[ 29   1  12 -12   7  -1  -2   9  -8   4  -5   7 -16 -10   5   5  -3  -2
 -10  -5 -15  -3   6  -4   3   7  -8] : Bigab
[  2   6  -2   3   9  -6  -7   5   1  12   4   1  -2   0  -7   3 -15 -11
   8  -2  -4  11  -4 -19   3   0  -2] : Doli
[ -6 -18  -7 -16 -16  14   8   9  -1   3   0   6   6   4   8 -14  -1   0
  -7   5  -3   5  -7   3  -1   1  14] : Piveb
[-6  6  4 10 -6 -8 -7  6  3  0  1  1  9 -3  5  9  1  2 -4 -4 -4  3 -2 -2
 -8  3  5] : gof
[  2  10 -13   7   2  14  -5 -16  -8   0  19   2  20 -15  24 -10  -1  -2
   5 -29  17 -22 -17 -10 -11  -2   2] : Tugi
[ 48   3  21 -21  10  -2  -2  16 -14   7 -11  14 -29 -18   9  11  -5  -6
 -15  -8 -29  -7  12  -9   5  13 -14] : mufos
[ -2  -6 -10  10  -3 -12   9   9 -14   7   1   2  14   9  -4   1 -23 -17
  12   7  10  -9  -6   1  12 -14 -13] : zegob
[-1 -4 -2 -6 -4  4  2  3  0  0  0  2  2  0  3 -5  0  0 -1  1  0  2 -2  1
  0  1  3] : duleg
[-51  -3 -22  18  -8   0   2 -16  14  -5  11 -14  27  16 -10 -13   5   6
  14   8  28   9 -14   7  -5 -14  16] : Gat
[-1 -4 -2 -6 -4  4  2  3  0  0  0  2  2  0  3 -5  0  0 -1  1  0  2 -2  1
  0 -1  3] : zikir
[ 7 -4 -4 -8  4  8  6 -6 -2  0 -1 -1 -7  3 -3 -9 -1 -2  5  4  5 -3  2  2
  7 -2 -7] : mem
[ -4 -12   3  -4 -19  13  21 -14  -7 -28 -10  -2   1   2  19  -9  34  27
 -22   8  10 -26  12  44  -7  -1   5] : ruka
q: [-6  6  4]	gof
q: [-1 -4 -2 -6 -4  4  2  3  0  0  0  2  2  0  3 -5  0  0 -1  1  0  2 -2  1
  0 -1  3]	zikir
q: [ 6  3  0  1  1  9 -3  5  9  1]	gof
q: [ -8   0   2 -16  14  -5]	Gat
q: [ 5 -3  5]	Piveb
q: [19 -9]	ruka

[-46  18  10 -18  15  43  25 -36  47  55  28 -22 -50  14  43  61 -41  41
  -9  45  59  -9  32 -25 -33  14  42  42 -10   1  48  15 -54   2   6  37] : Gef
[-52  46  51  22  18  58  25 -18 -27  -7  25 -18 -41 -35 -22 -33 -27  29
  38 -19  38  20 -29 -51 -18 -54 -46  58 -32  43 -31   8  21 -56  57  26] : mede
[-46  18  10 -18  15  43 -22 -36  47  55  28 -22 -50  14  43  61 -41  41
  -9  45  59  49  32 -25 -33  14  42  42 -10   1  48  15 -54   2   6  37] : Burog
[-12 -45   4 -52  -4  -5 -34 -19  15 -46  -3  44 -19 -26  49  -1 -49 -37
 -11 -17  23  58   9  -5 -15 -45  28 -18  19  -6 -32  -3  38  41  -4 -58] : Vef
[ 11   4   1 -45 -31  51 -30 -33  49  14   8  59  57  43 -54 -54 -16 -60
  -6  29  51  -6  46  22  15   6 -55 -39 -30  18 -30  39 -32  -2 -10 -32] : div
[ 11   4   1 -45 -31  51 -30 -33  49  14   8  59  57  43 -54 -54 -16 -60
  -6  29  51  -6  46  22  15   6 -55 -39 -30  18 -38  39 -32  -2 -10 -32] : zibet
[-31 -16  60 -52 -61  13   2  -5   8  12  -3  20 -39  33  17 -49 -47 -55
 -29 -57  38 -23  55 -33 -57 -15  -1  32 -16  25  28 -54 -26 -44  60  40] : lepu
q: [-57 -15  -1  32 -16  25]	lepu
q: [-3 38]	Vef
q: [-46  18  10 -18  15  43  25 -36  47  55  28 -22 -50  14  43  61 -41  41
  -9  45  59  -9  32 -25 -33  14  42  42 -10   1  48  15 -54   2   6  37]	Gef
q: [-39 -30  18 -38  39 -32  -2 -10]	zibet

[-38 -61  30 -26  21 -48  26   2  19  13  28  30  12  21   8  10  13  23
  -6  35] -> pum
[-21   8  13 -12  22 -13  49 -26  16  21  24  33  -1  16  24   4  26  32
 -29  25] -> Vog
[ 38  52 -34  24 -17  32 -18  16 -11  -9 -38  -9   6  -7   0  -4 -19 -18
  -3 -28] -> Nug
[-33  16 -16 -15 -25 -35  -1 -28 -17 -40   4 -43 -33 -49 -31 -11  -5 -40
 -18 -38] -> voge
[-32 -29  36 -28  13 -36  35 -32   4   5  41  22 -14   7  12  -2  39  25
 -26  28] -> ruva
[ 26  44 -33  47 -41  59 -34  16 -16 -15 -25 -35  -1 -28 -17   3 -36 -43
  19 -26] -> Zudun
q: [-49 -31 -11  -5 -40]	voge
q: [-34  16 -16 -15 -25 -35  -1 -28 -17]	Zudun
q: [ 26  44 -33  47 -41  59 -34  16 -16 -15 -25 -35  -1 -28 -17   3 -36 -43
  19 -26]	Zudun

[ 26  -3  -1 -21   6  -6 -33  13] = devab
[ 26  -3  -1 -21   6  -1  42 -17] = Todo
[-17 -39  11 -62 -13  18 -45  12] = Vovef
[ 18 -42  12  19  10  29  18   9] = bonu
q: [ -3  -1 -21   6  -1]	Todo
q: [-42  12  19  10  29  18   9]	bonu
q: [ -1 -21   6  -1  42 -17]	Todo
q: [ 18 -45  12]	Vovef

